0: [ 0.67 -0.89 -0.46  0.83  0.43 -0.40  0.33 -0.62  1.06  0.08 -2.41  0.59  0.11
  0.49 -0.88 -1.64 -1.37  1.83 -0.38 -0.56  2.18 -1.50  0.94 -0.51 -0.87 -1.36
 -0.01  0.60  3.39  0.29  1.08  0.70 -1.31 -1.44  0.76  2.49  1.41 -0.61 -0.58
 -0.51 -1.21  0.51 -1.62  1.21  1.41  1.69  0.20  0.01  1.30  0.41  0.56 -0.95
  0.53  2.86 -0.24  0.49 -0.21 -2.01  0.89  0.77  0.99 -1.76 -1.69 -1.24  1.12
 -0.24 -1.55  0.35]
1: [-0.41  0.32 -0.83  0.70 -1.55 -0.26 -1.09 -0.66  0.81 -0.82  1.96 -0.41  2.34
  0.57  1.36  1.84  2.19  2.48 -1.45 -0.18  2.07 -0.46 -0.25 -0.29 -0.01  1.49
  0.06 -0.89 -1.60  0.92 -1.59 -0.51  0.87  2.21 -0.84 -2.41 -0.21  0.63 -1.29
 -0.44 -1.54  0.80  0.75 -1.43  1.61  1.61  0.57 -0.60 -0.99  0.73 -1.67 -0.23
  0.85 -0.74  0.50  0.15 -0.58  0.18 -1.52  0.97  1.08  1.35 -0.52 -0.37 -1.18
 -0.21 -2.51  0.59]
2: [-0.16  1.90  0.89  1.62 -1.50  0.60 -1.71 -0.69  0.01  0.82  1.02 -0.93 -3.15
  0.28  0.16  1.73  1.23 -1.32  1.52  0.08  0.80 -0.69  0.57 -0.98 -0.43  2.40
  0.95 -1.03  3.04  0.29  2.04 -0.27  0.01 -0.90 -0.06 -1.96 -0.29  1.35 -1.26
 -0.20  0.81 -1.53 -0.34 -2.26 -4.22  0.76  0.63  0.66 -0.16 -1.22 -0.21 -0.30
  0.82 -1.72  0.34  0.75  0.08  0.90  0.86 -0.56 -2.12  0.79  0.09  1.19  0.87
 -1.68 -1.66  0.73]
3: [-0.27  0.08 -1.20 -1.72  1.74  0.17  0.37 -0.17  0.76  0.15 -2.16  0.15 -0.47
 -1.44 -0.06  0.26 -0.11  2.12 -0.69  0.37  0.91  1.85 -1.58  0.10  0.93 -0.68
  0.02  0.44 -1.60 -0.32 -2.15  0.33 -0.80  1.57  1.41  3.04 -0.40 -1.52  0.84
  0.16 -0.73  0.81  0.81  1.17 -4.06  0.55 -0.77 -1.21  0.80 -1.16  0.86 -0.67
 -1.24  1.92  0.31  0.49 -0.47  0.34  2.08  0.69 -0.66  0.86  2.59  1.43  0.49
 -1.24 -3.89 -0.94]
4: [-0.72  2.64 -0.85  1.28  0.77  0.36  0.30 -0.05  0.73  0.48 -1.73  1.97  1.52
 -0.82 -0.42 -1.57 -1.15 -1.44 -1.39  0.56  0.68  0.06 -0.80  0.22  0.20 -0.82
 -0.41 -1.45  1.87  0.78  1.81  0.38 -0.58  0.23  1.70  1.60 -0.63 -0.86  0.50
  2.89 -0.39  0.27 -0.74  1.49 -0.18  0.47  0.78  0.56  1.15 -0.48 -0.94 -1.04
 -1.31 -0.23 -0.22 -0.70 -0.75 -0.02  0.70 -2.27 -0.95 -1.05  0.21 -0.15 -0.24
 -2.31  0.14  0.60]
5: [ 0.20 -0.24  0.33  2.19  1.33 -0.04  0.27  1.50 -2.43  0.16  0.88 -1.26 -1.96
  0.87 -1.12 -1.69 -0.28 -0.37 -1.61 -1.08 -1.33 -1.04 -1.38  1.74  0.33 -0.79
  0.41  0.93 -2.75 -0.48 -0.37  0.43  2.08 -0.07 -0.85  1.25 -1.10 -0.85 -0.74
 -0.04  1.05  0.39  0.97  0.43  0.78  1.42  1.10 -0.12  0.34 -1.52  0.79  0.55
 -0.78 -0.18 -0.25  0.46 -0.30 -0.16 -1.05  0.97  0.71  1.21 -0.03 -0.45  0.10
  1.40  0.16 -1.50]
6: [ 0.68 -0.05 -1.72  1.90 -0.60 -0.05 -0.88 -0.67 -0.57  0.86  1.72 -1.18 -4.37
 -1.70 -0.60  1.83 -0.85  0.27 -1.73  0.10 -1.14 -0.29  0.78  0.24  0.29  2.99
  0.10  0.63  0.92 -0.29  2.30 -0.95  2.18  0.35 -1.02 -1.88 -0.72  0.68 -1.50
 -0.43  0.94 -0.81  0.78  1.59  1.45 -0.69 -0.04  0.33  0.14  0.68 -1.25  1.43
  1.50 -1.25  0.11  0.61 -0.68  0.24  0.47 -1.13 -2.79  0.29  0.46  0.11 -1.40
  1.00  0.95  0.63]
7: [ 0.31  2.98 -1.84  0.80  0.53  0.47  0.18 -0.05  0.52  0.26  1.84 -1.10  2.13
 -0.72 -0.34 -1.25 -0.09  1.13 -1.36 -0.18  1.20 -0.52 -1.13 -1.03  0.40 -0.68
 -0.07  0.57  1.21  0.70  1.19 -0.36  1.60  1.97 -0.36  2.12 -0.78 -1.62 -1.92
 -0.23  0.33 -1.69 -1.75  1.51  1.29  1.33  0.20 -1.19  0.85  0.77 -0.14 -0.13
 -0.34 -0.26 -0.32  0.40 -1.00  0.58 -0.68  0.17  0.32  0.47 -0.39  0.39  0.28
 -3.01 -0.17  0.75]
8: [ 0.62 -0.72  2.51 -2.13 -0.87  1.09 -1.05 -1.05 -0.37 -1.71  1.84  1.33  2.28
  0.38 -0.61  1.22  0.42  1.48 -1.83 -0.35 -0.88  1.17  0.03 -1.61  0.89 -0.06
  0.76  0.74  1.26  0.46  1.46 -0.20 -1.31 -0.26 -1.06 -2.69  0.76  1.16  0.68
  0.15 -1.93  1.07 -0.87 -0.71 -2.27  1.46  0.13 -1.00 -1.04 -0.08  0.27 -0.82
  0.45 -0.77 -0.44  0.51 -0.30  0.71  1.77  0.08  0.82  1.18 -2.23  3.53  0.53
  0.75 -0.70  0.31]
9: [ 0.47  0.33  0.11 -0.77 -0.95  0.96  0.37 -0.55  0.97  0.88 -1.77  1.18 -4.36
  0.49 -0.66 -2.07 -1.16  0.73  1.86  0.05  1.47  0.26  0.78  0.83 -0.90 -0.60
 -1.12 -0.47  0.55  0.35  1.06  0.24  1.76 -1.30 -1.05 -0.65  0.65 -1.41 -0.52
  2.18  0.89  0.66  0.34  1.19 -0.49 -0.70  0.91 -1.30  0.31 -0.88 -1.03 -1.20
  0.53 -0.26 -0.29 -0.32  0.91  0.45 -0.28  0.63 -3.92 -0.04  2.79 -1.01  0.52
  0.16  0.41  0.56]
10: [-0.65 -0.79 -0.60 -1.13  2.31 -0.41  0.65 -0.77  0.42  0.30  1.61  1.88 -0.70
  0.89 -0.84 -2.32 -1.32  1.17 -0.82 -0.65  1.79 -1.41  0.37 -1.11  0.84  0.30
 -0.27  0.32 -1.42  1.00 -1.40  0.88  0.40 -0.53 -0.20 -1.14 -0.25 -0.04  0.95
 -0.44 -0.03  1.16 -0.11  1.33 -0.32  0.56 -0.06 -0.56  1.42  0.89 -1.15 -1.64
 -0.44 -1.06  0.69 -0.41  1.80 -2.20 -0.11  1.13  1.40 -0.79  1.60  1.13  0.94
 -2.05  1.40  1.01]
11: [ 0.72 -0.68  0.11  2.22 -2.10 -0.67  0.22 -1.10 -0.66  0.74 -1.05 -1.31 -4.82
 -0.06 -0.43  0.20 -1.11  0.36 -0.63 -0.24 -1.23 -0.65  0.25  0.59  0.89 -1.75
  0.73  0.49  2.24  0.56  3.03 -1.08 -0.28 -1.62  1.13  3.85  0.29 -0.68 -0.44
  0.34  0.46  0.95 -2.17  2.03  0.00  1.48  0.92  0.70  0.47  0.69  0.31 -1.64
 -0.62 -0.13  0.19 -0.03 -1.16 -0.51 -1.01  0.83  0.61 -0.24  0.01  0.63  0.62
  1.20  0.17  0.72]
12: [ 1.05 -0.39 -1.68 -1.18 -2.70 -0.38  0.54 -0.74 -1.91 -0.30  1.14  0.17 -1.74
  1.14  0.20 -0.80  0.63 -3.28  2.89  0.21 -1.84  0.18  0.44  0.72  1.27  0.16
 -0.27  1.03  0.55  0.54  4.14 -0.65 -1.24 -1.24 -0.74 -0.76  0.39 -0.61 -1.23
 -0.33  1.00  0.05  1.03 -1.78  0.24  1.83 -0.27  0.89  0.03  1.06  0.73 -0.20
 -0.62 -0.44 -0.13  1.01 -0.60  1.04  1.25 -0.71  1.49  0.23 -2.32 -0.34 -1.10
  1.35  1.61  0.80]
13: [-0.17  0.53 -0.84 -0.46  0.64  0.65  0.41  0.52 -0.37  0.44 -1.89 -0.02 -0.51
 -0.21 -0.87  0.05 -1.87 -0.04 -2.10 -0.28  1.99 -0.35 -0.64 -0.14 -1.21 -1.73
 -0.36 -0.66  1.90  0.82  3.48  0.59  1.35 -0.87  1.68  2.99 -0.94 -1.91  0.24
  0.49 -0.03 -0.30  0.99  1.64 -1.30  1.67 -0.56 -1.52  0.05  0.33  0.75  0.96
 -1.30 -1.87  0.28 -2.28 -1.26  0.06  0.11  0.72 -0.47 -1.66  2.12  1.73  0.83
 -0.66  0.99  0.77]
14: [ 0.37 -0.19 -1.35 -1.67  0.93 -0.26  0.32 -0.91  0.05  0.53  0.84 -0.13 -2.72
 -2.19 -0.88  1.11 -0.90 -2.98  0.18  0.34 -0.55  1.56  0.61 -0.16 -2.04 -1.34
  0.61 -0.68  3.31  0.43  2.44 -0.24 -0.83 -0.52  1.08  0.04  0.16  1.14  1.09
 -0.63  0.51  0.47  0.52  1.49 -1.36 -2.49 -0.88  0.45  1.18  0.20  0.50  1.37
 -0.77 -0.75 -0.37 -0.31  0.67  0.17  2.56  0.10 -1.79 -1.39  0.67  0.57  0.51
  0.65 -1.80  0.52]
15: [ 0.67 -0.12 -1.21  1.82  1.17 -0.30 -0.03 -0.28 -1.36  0.53 -0.09  0.69 -0.51
  0.39 -0.37 -1.40 -1.00  0.81 -0.20  1.27  1.57  1.42  0.67  0.54 -1.62 -0.70
 -2.06  0.29 -1.19  0.63 -2.41  0.18  0.78  0.62 -0.73  0.14  0.15  1.05  0.82
 -0.36  0.80 -3.53  0.78 -1.52 -3.93  1.38  0.21 -0.16 -0.27  0.53  1.00  0.95
  0.13  2.28  1.10 -1.54 -0.72 -0.88  0.58 -0.57 -1.89 -0.77  2.92  3.53 -0.10
 -2.26  0.15 -2.02]
16: [-1.04 -0.43 -1.33 -2.74  2.07 -0.14  0.45  1.41 -2.18  0.78  1.18 -0.69  0.95
 -0.42 -0.11 -1.63  0.70  2.16  2.33 -0.28  2.06 -0.95 -0.99 -1.25  1.02  0.25
  0.79 -0.31 -1.65  0.12 -1.68  0.39  0.57  0.31  1.20  3.13  2.63 -0.33  0.73
 -0.16  0.53  0.99 -0.42 -0.18 -1.49 -0.87 -0.99 -0.70  0.20 -0.88  0.99  0.15
 -1.32 -1.69 -0.15  0.72  2.46  0.18 -0.86 -2.54 -1.36  0.70  0.34 -0.46  1.03
 -0.90  0.95  0.09]
17: [ 0.49  1.97  1.91 -3.09 -1.05 -0.35  0.22 -0.34 -0.43 -1.26 -1.91 -0.60  2.16
  0.61 -0.11 -1.52 -0.25  1.67 -1.50  0.64 -2.28  2.21  0.46 -1.43  1.02 -1.11
 -0.30  0.11  2.39  0.49 -2.51 -0.03 -0.38  1.58 -0.56 -1.53 -0.31  0.31  0.95
  0.31 -0.73 -0.36  0.91  0.97 -0.22  1.34 -0.94 -0.10 -0.42 -1.10  0.81  0.22
 -1.31  2.10 -0.14  0.64 -0.49  0.67  0.61 -0.89  0.24  1.23 -0.94  2.89 -0.42
 -2.10  0.95  0.55]
18: [-0.10 -0.50 -1.30  1.58 -2.47 -0.49 -1.05 -0.80  0.73  0.83  0.35 -1.26 -4.21
 -0.05  0.07  0.49  2.39 -2.89  2.21 -0.60  1.82  0.56  0.87  1.33  0.34  0.59
  0.94  0.63  1.88 -0.53 -1.57 -0.69  0.12 -1.23 -1.11 -2.35  0.57 -0.81 -1.06
  0.48  0.80 -1.07  0.27 -0.17  0.41  0.79  0.58  0.34  1.18  0.54 -0.93 -1.39
  0.68 -1.56 -0.09  0.39  0.56 -0.01  0.57 -0.35 -1.29  0.59  3.10 -0.92  1.02
  1.02 -0.76  0.67]
19: [-0.38  0.12  1.21 -0.80  1.84 -0.12 -0.04 -0.75 -1.42  0.40  1.39 -0.31  1.79
 -1.97  0.63 -1.61  0.98  2.19 -1.49  1.37 -2.28 -0.57 -1.12  0.64  0.79  1.38
 -1.06 -0.82  1.70 -2.26  1.26 -0.05  0.98  0.85 -0.59  1.90 -0.68  0.16  0.34
  1.00  0.85 -3.81 -1.73 -2.26  1.31  1.07  0.73  0.46  1.06 -0.12  0.31  0.14
  1.03  3.47 -0.26  0.58 -0.70  0.61  1.14 -1.92  0.58 -0.83 -0.91 -0.96 -0.81
 -0.26 -0.24 -1.24]
20: [-0.11 -0.93  2.77  1.10  0.63 -0.56  0.24  0.19 -2.20 -0.44  1.26 -0.88  0.95
  0.82 -1.11 -1.01 -0.56  0.00  0.48 -0.75 -3.15 -0.20 -1.07 -0.98 -1.19 -0.77
  1.27 -0.23 -2.11 -1.01  2.24  1.98  1.31 -0.49 -1.43  0.23 -1.24  0.83 -0.44
 -0.80  0.44  1.01  0.18 -1.75  1.90  0.27  1.01  0.72 -0.49  0.66  1.19  0.62
  1.32 -1.49 -0.30  0.70 -0.57  0.63 -1.34  0.91 -0.14  1.66 -1.92  2.16  0.75
  0.66  0.32 -1.29]
21: [-0.40 -0.87 -0.02  1.79  2.22 -0.68 -0.04  1.71  1.07  0.79 -0.35 -1.01  2.27
 -0.05 -0.69  0.83 -0.39  2.46  5.52 -0.93 -1.22 -1.01 -0.34  0.01  0.61 -0.26
  0.81  0.36 -1.64  0.48 -3.63 -1.32  0.53  1.00 -0.38  0.18 -1.51  1.10  1.01
 -0.87 -0.90  0.24  0.14  1.05 -0.93 -2.42  0.27  0.07  0.40  0.42 -0.82 -0.11
  0.24  0.16 -0.57  0.24 -0.60  0.09 -1.61 -1.27  0.65 -0.62  1.06 -1.77  0.69
  1.01  0.29  0.00]

[-0.46 -0.06  0.09  0.04 -0.91 -0.12 -0.95  2.23 -2.22 -0.92  1.88 -0.79  2.23
  0.62 -0.61  0.07  2.02  2.61  1.54 -0.34 -4.51 -0.74 -0.84 -1.08 -0.14  0.25
  0.10 -1.27 -0.33 -1.17 -0.30  2.03  0.32  0.86 -0.75  0.42  0.45  0.29 -1.59
 -0.29  0.64  0.97 -0.19 -2.12 -0.60  1.40  0.96  0.65 -0.95 -1.45  0.61  0.42
  1.14  0.05 -0.11  0.15 -0.81  0.68 -0.89  0.85  0.00  1.22 -2.19  0.90  0.08
  1.05  0.00 -0.16] 20 5 8
[ 0.00 -1.08  2.33  1.16  2.20 -0.66  0.31 -0.07 -2.52 -0.71 -1.30  0.28  0.20
  0.76 -0.55 -2.03 -1.87  0.04 -0.58 -0.64 -1.60 -1.57 -0.04  0.74  0.61 -0.24
  0.42 -1.00 -1.88 -1.02  0.89 -0.27  0.96 -1.53 -0.62  2.02  0.28 -1.42  0.17
 -0.74  0.70  0.73  0.42  0.49  1.21  1.53  0.51  0.09  1.26 -0.43  0.59 -1.06
  0.92  1.59  0.01  0.52  2.36  0.18  1.42  0.69  0.63 -0.78 -0.03 -1.32  1.10
  0.93  0.75 -2.37] 5 20 0
[ 0.65 -0.52 -0.72  0.07  1.04 -0.49  0.03 -1.27  0.86 -0.26  2.41  0.92  0.27
 -0.79 -0.87 -0.46 -2.09 -0.75 -2.25 -0.86  2.06 -0.92  1.04 -0.86  1.09  0.61
  0.03  0.88  4.10  0.77  1.25 -1.41 -1.34  0.25 -0.73 -3.04 -1.36  1.31  0.22
  0.04  0.37  0.33  1.20 -0.19 -0.50  1.84  0.45  0.78 -0.83  1.06 -0.06 -0.54
  1.15  0.70 -0.28 -0.72 -1.35  0.62  2.39  1.09 -0.84 -0.75 -2.81 -0.39 -1.05
  1.54  1.38  0.61] 8 6 14
[ 0.46 -0.31 -1.15  0.96  0.36  0.60 -1.06  2.01 -1.73  0.99 -2.70 -0.75  0.40
  0.56  1.30  1.38  2.23 -0.03  0.89 -0.29  2.02  1.27  0.60  1.08  1.13 -0.82
 -0.08 -1.58 -1.53  0.35 -1.13 -0.37 -0.70 -0.95 -0.62 -0.41 -0.20  1.17  0.37
  0.18 -1.27 -2.16 -2.36 -0.41 -1.78  1.55 -0.12  0.10  0.22 -1.49  0.68  1.15
 -1.00 -0.18  0.68 -0.17 -0.49 -1.39  1.71  0.83  0.64  0.06 -1.24  0.84  0.13
 -2.06  0.86 -0.37] 15 4 5
[ 0.63  0.49 -1.54 -1.18  1.71 -0.29  0.36  0.90 -0.89  1.06  2.08 -1.06  0.56
 -2.26 -0.67 -1.97  0.53  0.09  3.58  0.65 -1.17 -0.78 -0.88 -1.32 -0.47 -0.31
  1.06 -1.54  2.25  0.15 -1.99  0.28 -0.05 -0.10  1.06  3.29  2.58 -0.30 -1.21
 -0.38 -0.11  0.89  0.27 -0.20  1.51 -1.62  0.16  0.48  1.18 -2.39  0.91  0.04
 -1.11 -1.04 -0.28  0.56  0.76  0.67  0.38 -1.11  0.93  0.02 -1.49  0.83  0.71
 -1.09  0.83  0.60] 16 7 14
[-2.92 -0.31  3.62 -0.55 -0.44  1.08  0.02 -0.12 -0.91 -2.02  2.33 -0.61  0.79
  0.19  0.33 -0.45 -0.45  2.65 -0.56  0.37 -2.73 -0.88 -1.33  0.03  1.05 -0.90
 -1.07  0.87 -1.67 -1.00 -0.22  0.36  2.24  1.27  0.78  0.71 -0.35 -1.92 -0.37
 -0.09  0.12 -1.22 -0.69  1.47  0.86  1.49  0.97  0.56  0.00 -1.88  0.18 -1.07
  0.78 -0.86  0.14  0.78 -0.07  0.57 -0.56  0.94  1.06  0.75  2.70 -0.91  1.10
 -1.31 -1.18 -1.28] 5 20 7
[-0.99 -0.77 -0.04  1.99 -2.30  0.05  0.16 -0.11  0.78  0.57  2.15 -1.36 -2.93
  0.74 -0.42 -0.86  0.33 -2.87  1.65 -0.70 -1.25  1.17  0.94  1.46 -1.31 -1.28
 -0.11  0.80 -0.78  0.83 -3.30 -1.14 -1.01 -0.30 -1.30 -1.04  1.84 -0.50  0.83
 -0.57  0.69  0.59 -0.48 -1.35  1.33  0.20  0.47  0.42  0.38  0.12  0.35 -1.57
  1.03  0.39 -0.29 -0.60  0.55  0.71 -0.74 -1.06  0.51  0.97  3.61 -1.42  0.60
  1.17  1.07  0.69] 18 5 9
[ 1.00  0.63  0.81 -0.50 -0.92 -0.29  0.45 -0.35  1.14 -1.02  0.50  1.49  3.08
  1.00 -0.56 -1.40 -0.87 -1.83 -0.96 -0.60  2.03 -0.54 -0.35 -1.54  0.84 -1.37
  1.00  0.99  0.05  0.61 -0.65  0.13 -1.29  1.06  1.16  0.35 -0.18  0.28  1.15
  2.84 -1.03  1.12  0.58 -1.29  1.02  1.47  0.78 -0.14 -1.53  1.04 -0.12 -1.46
 -1.06 -2.79 -0.09 -0.54 -0.89 -0.12 -1.53 -0.30  1.25  0.30 -1.23 -1.28  0.17
  0.65  0.19  1.15] 4 1 10
[ 0.14  0.14 -1.96  0.78 -3.07 -0.67 -0.65  0.54  1.33 -0.04 -2.06 -1.64  3.22
  0.34  1.86  2.03  2.04 -0.55 -2.14 -0.19  1.84  1.29  0.42  1.08  0.28 -1.22
  1.26  0.21  1.90 -0.61  0.14  0.46 -1.58  0.44 -0.32 -0.67 -1.36  0.95 -0.59
 -0.90 -0.90  0.84  0.91 -1.60 -1.89 -0.10 -0.60  0.42 -1.75 -0.16  0.37  1.46
 -0.06  0.44  0.33 -0.20 -0.94  0.58 -0.15  0.83  1.17 -0.07 -2.25 -0.58 -0.91
  0.67 -0.20  0.49] 1 8 17
[ 0.78  0.23 -0.80  1.31  0.20  1.90  0.39 -0.68 -0.68  0.90 -0.92 -0.62 -0.80
  0.53  0.60  1.47 -0.75 -2.07 -1.63  0.01  1.42  0.91  0.88 -0.70  1.19  2.76
  0.61  0.89 -0.34 -1.37  1.60 -0.30 -0.09 -0.18 -0.76 -2.69 -0.77  1.34  1.28
 -0.52  0.10 -1.10  0.93  1.02  1.20 -2.51 -1.47 -1.19 -1.02 -0.23 -0.46  1.48
  0.09 -1.79 -0.33  0.72  0.43  0.27 -0.65  0.57 -0.06 -1.63  1.58 -0.77 -1.88
  0.72  0.68  0.80] 6 14 18
[-0.15  0.88 -2.04  2.05 -1.76 -0.27 -0.23  2.13 -0.13  0.55 -1.73 -1.79  0.50
 -0.26 -0.36  1.73  1.19 -2.35 -2.06 -0.74 -0.48  0.85 -0.66  1.71  0.47  0.25
  0.94  0.20 -0.33 -1.29 -0.55  1.97 -0.82  0.21 -0.05  1.77 -1.02  0.11 -1.18
 -0.36  0.90 -0.27  0.89 -0.43  0.22 -0.34  0.23 -0.13 -0.82  0.56  0.94  1.82
 -1.01 -0.07  0.72  0.19 -1.41 -1.32 -0.44  0.56  0.72  0.70 -2.29  0.88 -0.87
 -0.11 -0.20 -0.71] 5 7 20
[ 0.33 -0.94  2.43 -1.02  0.37 -0.26  0.29 -1.03 -0.31 -0.39  0.83 -0.23  2.77
  1.02 -0.62 -0.27 -0.78 -0.22  1.47  0.33 -0.68  0.10 -0.09 -2.09 -1.12 -1.49
  1.41 -1.03 -0.47 -0.44  3.16  0.94 -0.55 -1.02 -1.38 -0.50 -1.08  1.58 -0.01
 -0.69 -0.03  0.71  0.00 -2.50  1.60 -1.66  0.39 -0.37 -0.77  0.81  1.26  0.19
  1.89 -2.07 -0.37  0.80 -0.53  0.52 -0.89  0.80 -0.06  1.50 -2.95  1.90  1.12
  1.08  1.30  0.14] 20 8 12
[-0.25 -0.04 -1.40  1.85  0.64  0.63  0.37 -0.52  0.00  0.92 -3.17 -0.58 -4.06
  0.67 -0.58 -1.37  0.24 -0.62  0.45 -0.02  1.92 -1.02  0.25  0.84  0.20 -1.22
 -1.47  0.58 -1.25  0.49 -0.01 -0.85  2.30 -0.37 -0.54 -0.62  1.61 -1.13 -1.54
 -0.50  0.88  0.85  0.95  0.79 -1.79 -0.12  0.76  0.20  1.29 -1.07 -1.66 -0.41
  0.54  0.72  0.31  0.63  1.47  0.28 -1.30  0.76  0.49 -1.28  2.28  3.74 -0.71
 -0.87  0.83  0.26] 9 10 5
[ 0.55  0.00 -1.65 -0.63 -0.77 -0.12 -0.09 -0.45  0.73  0.67  2.33 -0.58  1.02
  0.29  0.83  1.84  1.51 -1.14 -1.19  1.29  2.20  0.89 -0.75 -0.92  0.94 -0.61
  1.06  0.15 -1.96  0.95 -1.79 -0.82  0.65  1.98 -0.87 -2.48 -1.01  1.39  0.31
 -0.45  0.65  0.91  1.18 -1.07  0.94 -2.33 -0.32 -0.48 -0.90  0.99 -1.76  1.45
 -0.69 -2.78  0.62 -0.32 -0.76  0.33 -1.62  0.78  0.65  1.45 -0.08 -1.14 -1.39
  0.52 -1.48  0.38] 1 10 7
[ 0.43  0.71  1.55 -0.05 -1.37 -0.41  0.33 -0.47  0.85  0.88  1.85  0.09 -0.19
 -1.10  1.85 -1.58  0.34 -2.64  1.24 -0.29  1.35  1.56  0.77  0.44 -0.63  2.78
 -0.52 -1.48  1.07  0.65 -2.30 -0.07 -0.86 -0.12  1.64 -2.38 -0.50  1.09 -0.18
 -0.21 -1.24 -0.49  0.71 -1.33  1.24 -2.20  0.55  0.36  1.15  0.33 -0.04 -1.26
  0.86  3.55 -0.35 -0.88 -0.33  0.53 -1.61 -0.39 -3.05  1.04 -1.43  0.32 -1.31
  0.86  0.81 -0.32] 18 1 9
[ 0.59  1.32  2.84 -1.53  1.65 -0.22  0.16  1.13  0.89  0.69 -1.00  1.89  2.51
  0.52 -0.63  0.70  0.56  2.29  4.25  0.77 -3.80 -0.51 -0.20  0.16 -0.60 -0.60
  0.94  0.49  1.33  0.07 -2.11 -0.84 -0.39 -1.09  0.33 -1.45 -0.83 -0.09  0.45
  0.61 -1.14  0.47 -1.40 -0.55 -3.60 -0.86  0.14  0.54  0.16 -0.79  0.09  1.39
 -1.36  0.27 -0.24  0.24 -0.42  0.67 -1.29 -1.87  0.39 -0.97 -2.14 -0.46  0.54
 -1.17  0.10  0.26] 21 17 8
[-1.55 -0.84  1.07  1.09  0.82 -0.15  0.13  1.09  1.20  0.81  2.08  2.15 -1.21
  0.40 -0.44 -2.02 -1.40 -2.81  1.56 -0.47  2.24  0.92  0.99  0.12 -0.12  0.78
 -2.44  0.17 -1.04  0.17 -2.52  1.24 -0.59 -0.87 -1.03 -1.21  0.03 -0.51  1.18
 -0.31 -0.26  0.43  0.13  0.61 -2.94 -0.96 -0.20  0.09  1.36  0.56  0.03 -0.35
  0.35  0.09  0.01 -1.78  1.78 -1.31 -0.21 -0.81 -1.35  0.23  2.46 -0.67  1.13
 -1.31  0.89  0.77] 10 9 15
[ 0.66  2.63 -1.01 -0.82 -1.41  0.26  0.41 -0.51 -0.92 -1.62  0.16  0.07  2.59
  0.69  1.54 -1.14 -0.33 -1.81  3.25  2.06 -3.43  0.41  0.33 -0.75  1.06 -0.86
  0.72  0.81 -0.43  0.14  2.59  0.86 -0.65  0.74 -0.32 -1.58 -0.32 -0.87 -1.26
  0.03 -0.16 -1.99 -0.26 -0.23 -3.78 -0.05 -0.65  0.10  0.66  0.52  0.85  0.63
  0.51  2.21 -0.19  0.73  0.09  0.75  1.68  0.62  0.66 -0.20 -2.02 -0.49 -1.44
 -1.63 -0.37  0.19] 12 17 7
[ 0.58  0.39 -2.24  0.90  1.27  0.26 -1.03 -1.05 -1.05  0.17 -2.49 -0.62 -4.77
 -0.11  0.11  0.58 -1.07  2.16 -2.05  0.16 -1.01 -1.43  0.86  1.41  0.63  1.42
 -0.79  0.08 -1.36  0.62  1.33 -0.94  2.46  0.03 -0.91 -0.09 -1.14 -1.10 -1.49
  1.27  0.97 -1.75  0.17  1.34 -0.92  0.45 -0.09  0.64  1.14  0.74  0.36  1.04
  1.48  2.13 -0.40  0.46  1.17  0.51  0.50 -2.33 -1.61 -0.04 -0.96 -1.44 -0.11
  0.94  0.38 -0.80] 6 5 9
[ 1.06 -0.42 -0.70  1.38  1.49 -0.42 -0.50  0.95 -1.09  0.13 -4.39 -1.11 -2.84
  0.94 -0.40  2.22 -0.19  2.03 -2.00 -0.52  0.10 -1.36  0.45  0.14 -0.24 -0.90
  1.65  1.16 -1.74  1.09  1.49 -1.08  0.66 -0.91  0.04 -1.51 -0.80  1.51 -0.69
 -0.45  0.78  1.47 -1.13 -0.53 -0.41  0.78 -0.05  0.91 -1.51 -0.61 -0.18  1.79
  0.99 -2.84 -0.10  0.81  0.93  0.96 -0.10  1.11  1.20  0.04 -3.49 -1.25 -0.20
 -0.06  1.18 -0.32] 5 20 6
[ 0.52 -0.82 -1.55  1.49 -1.43  0.53  0.09  0.49  1.11  0.95  2.03 -1.25 -3.35
  0.30  0.39  1.18  2.19 -1.94 -1.55 -0.04 -2.07 -0.14  0.94  0.25 -2.11 -1.43
 -2.50  0.70  1.86  0.38 -2.55 -0.30 -1.15  0.13  1.04 -1.20  1.26 -1.32  0.61
  0.82  0.99  0.86  0.89 -0.01  1.39  1.37 -1.19  0.60 -0.27  0.65 -0.92 -0.07
 -1.89 -1.14 -0.35  0.59 -0.54  0.26  0.03 -1.37  0.91 -1.33  3.39 -1.44 -0.15
  1.06  0.46  0.72] 18 14 6
[-0.33 -0.65 -0.91  1.25  1.64  0.19  0.38 -0.78  0.74 -0.12  0.26  1.09 -1.94
 -0.71  0.23 -1.67 -1.30 -0.13  4.28 -0.26 -1.58 -0.82  0.82 -0.80 -2.02 -1.12
 -0.65  0.65 -1.69  0.46 -2.42 -0.10  0.78  0.46  0.19  1.36  0.55 -0.52  0.70
 -0.46  0.44  0.60 -1.22 -0.61 -0.11  1.42  0.76  0.50  0.97 -2.05 -0.04  0.84
  1.12 -2.22  0.10 -3.12  2.06 -0.95 -0.79 -0.88  0.24  0.89  2.19  2.50  0.57
 -1.61  0.74 -0.23] 10 15 16
[ 0.73 -0.29  1.00  1.54 -1.80 -0.21  0.42 -0.58 -0.12  0.71 -3.41 -0.76  0.56
  0.92 -0.41  1.76 -0.97 -1.60 -0.74 -0.24  2.36 -0.85  0.27  1.40  1.35 -0.27
 -2.15 -1.55  0.33  0.79  3.25 -0.28  2.35 -0.70 -0.56 -0.99  1.18  0.16 -0.10
 -0.28  0.56  1.00  0.11 -0.29  1.72  0.29  0.39  0.80 -1.52 -0.21 -0.56  0.72
  1.27 -2.00  0.09  0.87  0.89 -0.28 -1.58  0.25 -2.88 -1.21  3.35 -0.67 -1.15
 -1.27 -2.70  0.80] 9 13 4
[ 1.01  0.31 -0.19 -1.10 -2.28  0.77  0.60 -0.14 -0.53 -1.33  1.23 -0.19 -3.08
  0.90 -0.13 -0.54 -0.96 -1.84  1.29  0.80 -2.91 -0.80  0.95  1.14  1.07  1.31
 -3.31 -1.31  1.66 -1.11  3.08  0.48  0.08  0.28 -0.34 -1.04  2.06 -0.60 -1.42
 -0.15  0.88  1.03  0.79 -2.07 -0.33  1.53  0.32  0.81 -1.48  0.94  0.24  0.29
  1.78  0.20 -0.07  0.94 -0.52  0.23 -0.35 -1.10  0.28 -0.03 -1.53 -0.51 -1.81
  1.02  1.43  0.27] 12 6 2
